Named moves come first, each a turn or a mirror and shown by rows before and after it. Which of them, in which order, take the first row of each pair that follows to the second? Write the first one first, as in the answered first pair.
move K:
[ -1 -36 -18  21   2  16  11 -22   9   8  14  25  -2   9  15 -11  -9  -1
   7   1  -6  31  12   5 -29  17  16 -10  14  -9   4  12 -14   9  17  -3] -> [ -2 -33 -14  25   4  15  15 -25   3   3  16  28  -9   9  10  -6  -7  -3
   9   3  -5  27   8   4 -29  10   9 -17   2 -13   3  16 -21   1  14   1]
[ -5 -12 -13  10 -14   2  32 -16 -30 -20   3  18 -15 -21  -6   7 -13 -18
 -27  -6  32   2  19  -5   2  -7   4  -3  15 -16  -8   5 -23   8 -18  -1] -> [  8 -22 -25   1 -10   4  27  -1 -12  -7  -7   8   5 -20  -4  -1 -20  -5
 -32  -4  25   9  28  -1  -4   0  16  12  42  -7  -4 -14 -15  17 -14  -5]
[ 15 -35 -19 -18  18  20  -9 -19  -6  28  38   1 -19   8 -21 -11  27  -9
  -3  45  -2  10   5  -8   1   6  -3  -4 -10 -12  31 -12 -13  18 -19  18] -> [ 16 -33 -22 -19  17  18  -8 -17  -6  29  33  -1 -21   8 -21 -11  26 -10
  -5  44  -5   9   5  -6   0   5   0  -3 -11 -11  27 -10 -15  18 -20  17]
move P:
[ -3 -13  11 -30   2   1   4  31  41  13 -29 -23  20  -5   3   0  -2  -1
   4 -29   2  -2   5   3  -1  11  29  10  52  11   6 -20   8  -6  -7   1] -> [-24 -36   6 -30 -18  46  -3 -30   0 -24  13   0   4  -5   6  10  11 -16
  13 -41  10   1  -3  -6 -11  14  10   7  21  17  -5  -5   2 -14 -10  -2]
[ 14  -1 -18 -21  19   4 -40  -2  -1  21 -15  -1   3   1 -17  10  16  24
  -6 -30  -2 -30  21 -10  15 -18   4  10   5 -40  28  -8  39  -8   7   4] -> [  5  -9 -19 -22  14  20 -39 -22 -13   6  -4   7  -3   0 -14  13  18  19
  -6 -33   0 -31  17 -16  12 -17  -2  10  -7 -38  25   0  40  -9   5   2]
[-24 -19  19  14   4 -13  20  -7 -24  13   3  21 -17   7  -8  -8   0 -18
   0   2  25  -3   0 -10   7 -29   1 -40  -3 -12  -9  14 -15 -33  11 -16] -> [-14 -15  19  17  11 -29  22  14 -15  25 -12  11 -11   7  -7 -12  -4 -17
  -1   7  23  -4   3  -7   9 -32   8 -35   6 -16  -6   9 -14 -29  14 -14]
move U:
[  4   5 -15 -21  -5  27  -5 -17 -15  -8   3   8  13   7  10  11   4   4
  -2   3  -7  13  -6   8   2  -3  24  -8  35   8   9   9 -13 -16   7 -12] -> [  3   4 -17 -17   0  29  -1 -14 -10  -7   1  12  15   8  12  10   5   4
   0   7  -4  18  -3   9  -1   1  29 -10  34   8  10   9 -18 -15  12  -9]
[ 28 -12 -54   9 -40  24  -3  -4 -10 -37  34 -11  43  11  -4 -13  15   9
 -19  -5 -33  35 -39 -30 -50  10 -30   1  44  34 -39 -39  16  17  -4  -6] -> [ 25 -24 -58  30 -21   9  13   5  11 -22  27   7  33  18  10 -16   8   5
 -10   3 -33  55 -26 -21 -66  19 -16 -19  49  28 -34 -36   3  28   3  -2]
[  8 -20 -28  16   3  26  11 -24  19   3   9  10  15  15   4  -1   8   5
  12  11  -9  32  16   1 -24  13  33  12   7  25 -12 -40  16  50  17   4] -> [ -4 -20 -18  36   9  27  23 -38  12  -1  17  25  -9  19  12   3  10  -4
  21  11  -4  30  12  -1 -28  18  30  -8 -14  11 -16 -23  -1  44  19   7]

Each pair is two moves apart.
[ 13   9   3 -21  -7 -16 -12  18  11  -3  -3 -14   9   5   5 -18   6   7
  -3   0 -14  -5   7   4   9   4   2  21   2  12   8 -21  26  -4   6   1] -> [  8 -10  -4 -15  -9   4 -16   0  12 -10   9  -5  11  12  16 -18   7   2
   1  -3 -11   9  10   1  -4  14   5  25   5  18   8 -18  22  -3  11  -4]  P U
[-18  -3  12  16  13  17   1 -34 -10 -10   3  32  -9 -13  15  -7  23   2
 -11  -8  -3   5   4 -11  -6   3   2 -15 -20 -16  -7   8 -22   7  -5 -18] -> [-14 -15   3  18  20  11  -4 -20   7   3  -2  35   2  -7  23 -14  19   7
 -11  -2 -11  20  15  -6 -15  14  17 -13  -2  -8  -4  -5 -21  17   0 -18]  K U
[-21  -2   3  -5  14 -12  17   5  15   9  11  -7 -12  16  28 -12  -2  -6
   4  22   5  19  16   3   0  24  31 -22 -15  -9 -10  -5 -18  11   1   7] -> [-18  -6  -2 -10  13  -4  10   0  18   6  17  -4  -7  15  29 -13  -4  -4
   3  20   6  28  18   4  -1  26  35 -17 -10  -4 -13  -8 -13  10   2   6]  P K
[  1  -2  -5  -9   1   8  -4  -4  -6 -14   5  12  -3  -3  -1  -3  12  -8
   1   0   5 -10  -3  -9   0   6  -6   0 -11   0  -3   6  -7  -4  -4   9] -> [ 13   4  -8 -16   2  -4  -7   9   3  -2  -7   2   8  -6  -3  -6  10   0
  -3   4   1  -7   1  -7   7   5   0  10   2   2  -3  -5  -1   0  -4   7]  U P
[ -1 -38 -22  -4  -9  35  -7 -37  -7 -11  25   8  15   9  16   0   9  -6
   0  -6  -5  28   8  -6 -29  13   9  12  18  21   5 -11   9   4  10 -14] -> [  2 -27  -8  25  26 -10  28  -3  20  18  -5  20 -10  13  26  -9  -3 -11
  12  12  -2  31  20   4 -29   8  19 -20  24  -5  11   8 -19   9  14  -6]  P U
[ 19  -1  -6  11  -8   7 -11  26   9   8   2 -14  17  10 -17 -13  -1   6
  -8  -8 -12   3 -24 -18  -9   0  15  14  36  -7  -2  -9  24  -1  -2 -17] -> [ 10  14   3   3 -19  15 -13  11 -14  -7   9 -15   5   3 -27  -2   3   2
  -9 -14  -6 -12 -37 -23   5 -10  -3   7  12 -15  -9   2  21 -13 -12 -15]  K U
[  4 -10   5 -25  19   5  -4   4 -13 -16  26  -9  -8   9   9   5   4   4
   7 -12   2 -13   3   4 -18 -37   6   5   2  -2 -20  -1  29   6   6 -16] -> [ -2  -8   7 -17  22   1   1   2 -15 -19  23  -5 -14   7  15   4   5  -1
  12 -10   6 -13   0   4 -16 -35  -1  -5  -6  -9 -17   4  19   3   6 -14]  U K
[  9   0 -21   8   2  11 -26 -23   0  -8   3  -9   7  -7 -13   7   4  24
  -5   2   6  23  -4 -45 -17  -4  12 -19   0  30   1 -39  29  -3  18   2] -> [ -4   2  -9  26  11   9  -9 -39 -12 -12   5   9 -18  -6  -8   8   5  10
   6   3  17  18  -7 -45 -19  -1   4 -44 -23  13  -2 -14   5  -9  18   2]  U K
[  7 -28   2  -1  -9  16 -10 -14 -16 -31  12  13  20   2 -17 -12  -5 -10
  -2   9   8   5   2  -5 -19  14   7  13 -10  15 -12 -12 -17  -6 -17  16] -> [  6  -6  20  10   2 -15   9   4 -17 -23  -4  11  -1  -4 -25 -12  -7 -13
   1  13  11 -11  -4  -3  -3   2  -1  -8 -28  -7 -15   3 -27 -11 -24  21]  P K
[-11  28   8 -13   4  -7  14  17 -29  40  -6  -5 -30  -2 -14  18   2  21
  -1  -2   9 -19 -11  -7   9 -64 -21  -5 -13 -15  20 -17 -23  -6 -12  -1] -> [ -1  25  -2 -28  -9   8   0  13 -31  33  -1 -16 -12  -3 -19  19   4  31
 -11  -5   4 -17 -11  -7  11 -65 -22  16  -4  -2  23 -32  -4  -1 -13  -6]  P U
[-33  13  17  39  41  -8  32   4 -14  -8  -5   4 -30  17   2  21  19 -15
  14  -7  -9 -17 -22  11  12 -17 -13 -46 -18 -24  -3  41 -29   8 -14  21] -> [ -3  32   1 -22   4  10 -17  24 -17 -17  -7 -44  25   1 -21  26  28  17
 -19 -22 -25 -33 -33   3  36 -28 -14  21   9  14   3  -7  28  12 -25  11]  U U
[ 10  46  19 -25 -11 -26  -9  28  -9  -3 -21 -27  14 -10 -29   7   6  14
 -17   0  -6 -27 -18 -10  37 -26 -16  12  -9   4  -2  -3  15  -8 -23   3] -> [  1  47  29  -5   3 -35  11  17 -12   1 -20 -13 -14  -9 -22   5   5   1
  -7   0   3 -26 -19  -8  34 -24 -22 -14 -31 -13  -3  18  -5 -12 -24  10]  U K
[ -4   4 -12  14   2  13   3 -15 -12   5   3  15 -11 -16 -18  -6   5 -15
   0  -1   1  13 -12  -2  13  -4  -8  -1 -29   2  -5   4 -14   7  -7  -4] -> [ 10  14 -11   2   2   2  -7  10   4  19 -10  -1   4 -19 -27  -7   4  -2
  -9   0  -5   3 -12   0  26  -6  -2  13 -12   9   3  -9  -1  13  -7  -2]  U P
[ 24   7   3  39   0 -36  16   9  13  15 -19  12 -26 -13  15  14  -1  -8
   8 -15   5   9   6 -16   6   0  13  13   9  10  -5  -9 -13 -20  15  -6] -> [ 29   4  -1  30  -4 -34   8  10  17  16 -22   8 -14 -13  12  12   0  -3
   6 -19   2  12   7 -19   6   2  19  24  21  15  -4 -16  -5 -15  17  -9]  U K
[-13  42  45  -3  14 -20  -5  20 -22  -3 -27  -6 -20  11 -17   7   5   4
   4 -11  15 -27 -21  -2  38 -24  -7  -3 -21  -9 -15   3   7 -15  -2  10] -> [-17  23  31 -20  -5  20 -24 -10 -43 -28  -4  -2 -10  12 -14  11  14   3
   0 -18  15 -24 -26  -9  35 -17 -17  15 -25   6 -17  -1  15 -16  -1   2]  U P
[  1 -20 -13  35  13  19   7  -1   7   0  11  15   5  15  20   4 -19   0
  45  18   6  26  25 -10 -18  -1  11   9  22  -7  -7   3  -8  26   2 -13] -> [-10   1  -2  22  -2  33  -2 -27 -31 -23  27  12  -8   7   6  15  -9  -6
  44   9  11   3   6 -20   4 -14 -13   5 -16 -14 -17  20  -8  10 -16 -10]  K U
[ 10  12   4 -41 -23   9 -11   2 -20 -18   5 -29   3  -9 -16  10  21   6
  -1 -14   6 -19  -3 -23  16  -3 -29  17 -13  -9  -4   2   9  -2 -16   2] -> [ 17 -16 -11 -13   7 -13  11  34  33  19 -15 -18   8   3   8 -10   7  12
   9   4  -3  20  24  -7 -20  17   7   9  30  -7   9  -7  -2  19   7   1]  U U
[  7 -13  15  47  -3  19  12  -6   1  -2  11  10   8  19  37  41 -15 -25
  29  15  -8  18 -41  28 -14   4   2  -4  11   0 -12  20 -20   8  -7   7] -> [ 15   3  18  15 -26  32 -12 -13 -18 -18  16 -10  25   8  19  48  -7 -13
  13   3 -10   0 -54  23   4  -8 -12  22   7  12 -13   6   6   0 -17   6]  U U
[ 10 -21 -36 -11  21  -1  -9 -11  19  -3   4 -11  17  24  50 -19   6 -11
   2   9   1  18  14  21 -27   7   3 -13  20  23  30   2   0  22  29 -19] -> [  7  -7 -26   0  33 -21   7   2  23   9 -10  -7   1  23  50 -20   3 -17
   8  13   4   8  16  28 -20   1   5 -34  12   8  28  18 -13  20  25 -13]  U P
[ 10 -16  -6 -17  -2  14  -9  -5  13  -3  20   1  20  -6  -4  -8   3  16
  -5   1  -1   1   3   1  -8   7  15  15  12  10   7  -9  14   6  16  -2] -> [ -4 -24   0   8  14  10  13 -18  10  -4  24  19  -6   0   4 -10  -1   3
  13   6   5   3   7   0 -16   9  14 -10  -4  -6   3  10 -10   4  20   0]  U U
[ -1 -22  -3  16   3  32 -15 -20 -13 -47  22  11  -7   5   0  11  20 -25
  25  -1  16  -9  -8  19  -5   8 -16 -14   1   5   1 -10  11 -21   8   1] -> [  6  10  22  28  23 -17   6  16   6 -20 -12   1 -18   3  -6   9   9 -23
  24   6  17 -29  -9  25  15  -7 -18 -31   0 -17   4  -1  -1 -22   4   9]  P K
[  8   2   9  -6  -6  11  -6   4  -3  -8  25 -35   6 -45  10 -20  10  24
  22 -16 -10  14 -12 -11   1 -15 -21  50 -11  23  -1   4 -11  11  -7   0] -> [  6 -17   6  18  14  -5  16  14  21  13  19 -24   0 -36  23 -33  -1  21
  33  -6  -5  32   4   0 -20  -3  -3  37  -1  15   3   8 -24  18   4   0]  U U
[ -3  -9  -8 -11 -14  17 -10 -12 -14 -15  14  -2   9  -1  -2  -1  -2  -1
   2  -3  -2   0   7   2  -2   1  -4  11  -6  14  -1  -5   9   3   0  -8] -> [ -4 -20 -11   4  -4   9  -3   0   4  -4   8   6   8   5   6  -8  -7  -1
   7   4  -3  14  15   5 -12  12  10   5   9  14   2  -8   2   8   8  -8]  U U
[ 13  -4  -7   7  12 -16  -2  25  16  18 -18  -7   7  -2   5  -7 -10   5
   2   4  -4   1   0   5 -12   9  10   4  14  -2   2  -4  -1   7   9   3] -> [  1  15  10  -1  -2  -8  -5   1 -22  -9  -4  -6  -7 -11  -8   8  -4  -5
   1  -5   5 -23 -15  -4   7  -9 -15  -6 -22 -12  -4  13  -5 -10  -4   7]  K U
[  1  22   1 -10  -5  -5   7  -9   4   6 -15  11  -6 -15 -14   6   1   2
 -28 -28  -8  -2 -23   7  14   5  -2  21   2 -12  27  -5  28  47   7   2] -> [-11   5  -5  -3  -7  12   7 -33  -8  -6   3  23 -13  -8  -6   5   5  -7
 -19 -26   1   7 -22  -1   4  16  -2  17  -9 -10  23   1  19  45  11   0]  U P
[ -8 -22 -22  -9  -7  20 -12 -17  -6 -13  16   5  13  10  10   0   6  -2
  -3  -6  -2  11   4  -6 -13  10   3   9   9  17  -9 -13  12   6  10 -11] -> [-14 -26 -18   5   0  17  -2 -20  -4  -7  15  13  -1  12  16  -3   5  -7
   6  -5   0  19  10  -4 -18  17   6  -4   3  10  -9  -5   0   9  13  -9]  U U
[ -3  17  14  -7 -19   8   3  20   3  -2 -18  17 -32   6  -2 -14  -8   8
   4  15  -9 -13 -12  30  -4   8  17  -8 -21 -39  -1   0  -4  33   5   3] -> [ -4  15  15 -20 -28  26 -10   6 -12 -14  -9  12 -27   1  -9 -10  -2  11
  -3  12  -7 -17 -20  25   2   4   7   5 -28 -37  -2  -6   5  27  -1  -1]  P U
[  8   7 -17 -24 -31  22 -20  -7 -28 -13  15 -21  28   0 -14   2   8  -4
 -11 -11   1 -24  -3 -13   8   2 -28   5  -6   7   0  -2   6  -2  -8 -10] -> [ -4  11  -5  -5 -22  16  -5 -16 -36 -15  17  -9   2   3 -11   3   6 -15
  -4 -10  10 -28  -9 -13   9   1 -37 -17 -27  -9  -5  16 -14  -9 -11  -5]  U K
[  9  19  -9 -20 -10   5 -19   4 -15  -5  -4  -6  13 -14 -11  17  14  18
 -10  -6  -8  -9  -5   1   7 -15  -9  22 -13  12   4 -16   0  -2 -20 -12] -> [ -3  -2 -18 -14 -12  25 -18 -19 -15 -14  17  10   9  -5  -2  15  16  13
  -1  -6  -5   8   0   2 -12   2  -4  21  -8  18   2 -12  -5  -1 -13 -17]  U P
[ 19 -23  24  13  17 -37  21   8  36  35 -20 -17  -3  41   2   9 -12   9
 -40  16   1 -12  -3  -2  11  40  39   3   4  -8  13  22 -16 -19  -9  -1] -> [  7 -32  17  -8 -20  22  -6 -50 -11 -12  26 -12  -1  35  -2  21   7   0
 -41  -1   8 -22 -20 -16  14  38  13  19 -27   7   0  24  -7 -34 -15  -9]  P U
[ 11  -7  -1 -12 -11   2  -8  10   2   0  -1  -3  23   4   6   6   5  15
   2  -2  -9  -6   0  -3   5   1   6  11  10   9  -4  -6   5   0   1   7] -> [  7   2   3 -15 -13   4 -11   8  -6  -8   1  -5  17   3   2   7   7  10
   0  -7  -8 -13  -5  -6  13  -5   1  10   0   7  -7  -2   0  -2  -4  10]  K U
[ -7   2 -17 -14   2 -10 -17  11  14   2 -13   2   6   6   0   1  20  15
 -38 -11  -6 -19 -13  19 -10 -18 -18   7  10  13   7   0   2 -24  11 -16] -> [-15  -2  -8   5  11 -12   1   1   7   1 -16  16 -15   8   4   3  19   3
 -27 -12   2 -19 -12  21 -12 -19 -23 -15  -7   2   5  15 -15 -28  10 -14]  U K
[  5  -7  -5 -21 -15  13 -25   3  -7 -13   4   2  23  -3  -5   6   1  -2
  -8  -7   0   2  -8   3   0   1   3  16  11  13   0  -9   9   4  10  -3] -> [ 11 -13  -7  -3   8  -6  -8  21  10   2  -7   8  18   4   5  -2  -7  -4
   0   2   3  17   2   7 -12   7  14   8  21   8   6  -7   0  12  16  -2]  P U
[-10  14  15  25   8 -10   3  -1 -33   5  -5  -7 -10   4   9  -3 -26  -9
  -4  17  -3 -23   7   6  28 -19 -17 -28 -25 -18 -11  16 -13   6  11  16] -> [ -2  -5  -3  32  22 -13   6  15  -3  23 -16  -2   4  10  24 -10 -32  -4
  -2  28  -6  -5  18  11  10  -5   6 -23   4 -11  -5   3 -15  20  23  15]  K U
[ 22  -6   3  10   4 -14   9  47  40  25 -28  13  -1  19  15  -6 -15  14
   1  14 -10 -26  21  15   0  -1  13 -14  20  10   8  -5  -6  11  11  -8] -> [ -4 -13  12  28  -2  13  18  -2   5  -3   1  40 -32  20  21   1  -4  -9
  19   3   7 -29   8   8  -7  -3 -10 -41 -20  -4  -7  26 -27  -2   7  -6]  U P
[ -4  17  -1  28  -9   2  16 -16  -3  14   1   7 -10   6   8  -1  34 -18
   3   1  11   4  -5  -1 -25   0  -7 -11   6 -16  -4  33   9  -4 -23  10] -> [  7  32   6   8 -11 -16  10   9   7  19 -13 -12   7  -2  -1   0  32  -8
  -8   4   1  -7  -5  -1 -11 -10  -6  -2  22 -12   1  21  23  -5 -29  10]  U P
[  2  31  19  11  12 -43   6  35  37  -3 -46 -18 -16 -17   0 -10 -19  18
  -1   9  11 -13 -27  -1  10 -39  30  -6  -9   1 -15   2  10   5  -4  -7] -> [  4 -15 -19 -12 -11   9 -22   2  37 -20 -16 -13  18  -9  11 -11 -10  27
  -4   2   6  17 -16  -1 -18 -13  44  28  12  36 -13 -28  35  17  13 -23]  P K
[-13 -22   8  -2  15 -13   6   2   8  16  -9  13  -9  10  -2 -11 -14   8
   0 -14  -4   2  10  11  -5  -2   5  -2  -7 -17   0   5  -1  -2  11  14] -> [ -3 -24   2  -9  13 -10  -5  10  11  19  -8   6   2   9  -2 -13 -11  15
  -4 -12 -10   5   9  11  -6   0   9  10   7  -8   2  -5   7   1  12   9]  U K
[  1   1  -7  -4 -25   9  -7   7 -10 -16  28 -16   6 -10   0   7  10  -4
  -8  -1  -9   3 -23 -12   9   8  -8  24  -8   5   1 -17   7   4  -2 -22] -> [ -2  17   9   5 -18  -6   1  14 -15 -16  20 -14  -9 -16  -2  10   8  -9
  -5   0  -6  -7 -29 -10  18  -2 -17   8 -25  -7  -3  -5  -2  -4 -10 -16]  P K
[ -2  -4  -1 -14 -29 -10  -3   3   1   7 -15  -7   7  -1 -16  -4 -16   0
  -9  -9 -17   5  -7   8   3  -3  -4  13  -4   0   5 -16  -3  10   0 -14] -> [ -7  -1   2  -2 -20 -12  11  -3  -4   7 -12   4 -13   0 -10  -4 -15 -11
   2  -9  -9   4  -7   9   1  -3  -9  -8 -22 -13   3   1 -16   6   1 -11]  U K
[  4 -27 -23 -11 -30  23 -17 -23  -3 -11  20  -5  12  -2   6  -2   1   0
  -1  -2   4  12   3  -3 -17  12   0  16  14  17  -3 -13   9  -1   6 -11] -> [ -5 -23 -12   7 -20  21  -1 -40 -15 -18  22   6 -13   1  12   1   1 -13
  10  -6  12  10  -3  -2 -13  11  -7  -9  -9  -1  -7   9 -11 -10   5  -4]  U K
[ -8   6  15  15   6   4  15 -14 -14 -14 -11   8 -25  -8 -11  -3  -1 -18
  -3  -8  -3  11   4 -17  16 -10 -29  -8 -25  -1 -14  20 -33   4 -22   6] -> [ 10  10   8   6  19 -19  18  30  21  15 -36  -8  -1  -5 -10 -11  -9  -3
 -13   1 -14  15  15  -8  17  -6  -6   8  12   6  -3  -2 -18  15 -14   3]  P K
[ -2   7  21   8  -1  16  12 -18  -4  -1  -2   3 -17  -6  -5   8   2  12
  -6  -5   7 -12   1  -6   1 -10  -8  -7  -4  -3   2  17   8 -10   0  -3] -> [  2  -7  14   9  10   9  11  -2  20  16 -10   4  -8   1   4  -5  -5  18
   0  -2   3   4  14  -1 -14  -3   8  -3  19   2   7   8   9   0  10  -7]  K U
[  2  -8  -2  -6 -11   9 -13 -19  -5   4   6  -7  10   2   4   2  10  10
   8  -7   8   2   0   3  -8  10   6  21  14  15  -3  -5  13   4  -7  -3] -> [ -7 -12  -3  13   0   4   1 -18   4   8   7   7  -5   7  14  -1   1   1
  17  -5  11  11   5   6 -17  19  10   5  11   3  -2   4  -2   5  -4   2]  U U
[ 22  -1 -16 -11  -5   3   7   3  15  -7 -11 -31   5   6   3  -3  -1  20
  -1  -3   1   1  -8   5  22   8  11  26  28   5  -3 -12  19   8   7  -5] -> [  2 -22 -20   8  -5  24  15 -28   0 -21  11  -3 -16  11  15  -1   5   2
  14  -5  12  16  -5   5   2  19   5   7  14  -2  -7   6  -4   1  14  -3]  U P
[  0  -5  -4 -23   7   2 -10  21   8   6 -12 -21  16 -10  -6  -9   0   2
 -19  10   7  -2 -10   1  -2  -4  15  20  19  13   0 -21  23  -6  14 -11] -> [-20 -14   6  12  29  -5  18  10   7  10  -6   9 -17  -3   8 -12  -3 -15
   1  17  20  10  -9   3 -13   1  13 -18   2  -7   0   8  -6  -9  20  -5]  U U
[ -1  18   9  16  20 -19   0   9   5   5 -16  12 -19  -6   1   0 -13  -3
   0  -1   4 -13   1  -5   7  -9  -1 -10 -17 -23  -8  21  -9  -4  -9  -2] -> [  4  20   4  -4   4   1 -19  -8 -12 -14  -4   3  -6 -11  -9   4  -5  -2
 -13 -10   1 -21  -8  -9  14 -16 -15   7 -27 -12 -10  13   7 -10 -15  -3]  P U
[-31  23  -1  12 -26   7  -9 -14  -2  10  10 -11 -26 -10  -8  -2  -3   7
  -8  11  20 -25   9   0  -6 -35  10   4  -7  -6  24  19  -9  37 -12 -19] -> [-26  11 -11   8 -26  20 -15 -21   2   7  15 -13 -13  -7  -6  -3  -3   7
  -9   8  17 -15  12   1 -13 -30  15  16   1   8  23  10  -3  40  -5 -24]  K P
[ -7  18  19  29  35  -8  44 -10 -12   9   7  22 -45   6   6  18   9 -20
  24  24   7   1  -2  -6  30   7 -32   1 -17 -18 -16  22 -17 -12 -34  27] -> [ 16  34   6 -24   5   5   0  10  -8   3   2 -21   8  -6 -15  21  14   9
  -6  14 -10 -13  -8 -12  52  -1 -31  60  10  13 -16 -21  34 -11 -43  16]  U U
[ -4  -9  19 -16   0   7 -43  -1   2 -15 -27 -34  36  -1   2 -10  -4   4
 -19  13  12   7 -28  25  19  16  12   9   9   0   7  -5 -13 -21 -20  12] -> [ -6   0  28 -10   4  -5 -39   1  -6 -17 -32 -30  25  -2  -3  -8  -5   2
 -18  14  14  -1 -32  21  25  10   8   0  -5  -9   2   4 -23 -26 -23  14]  K P
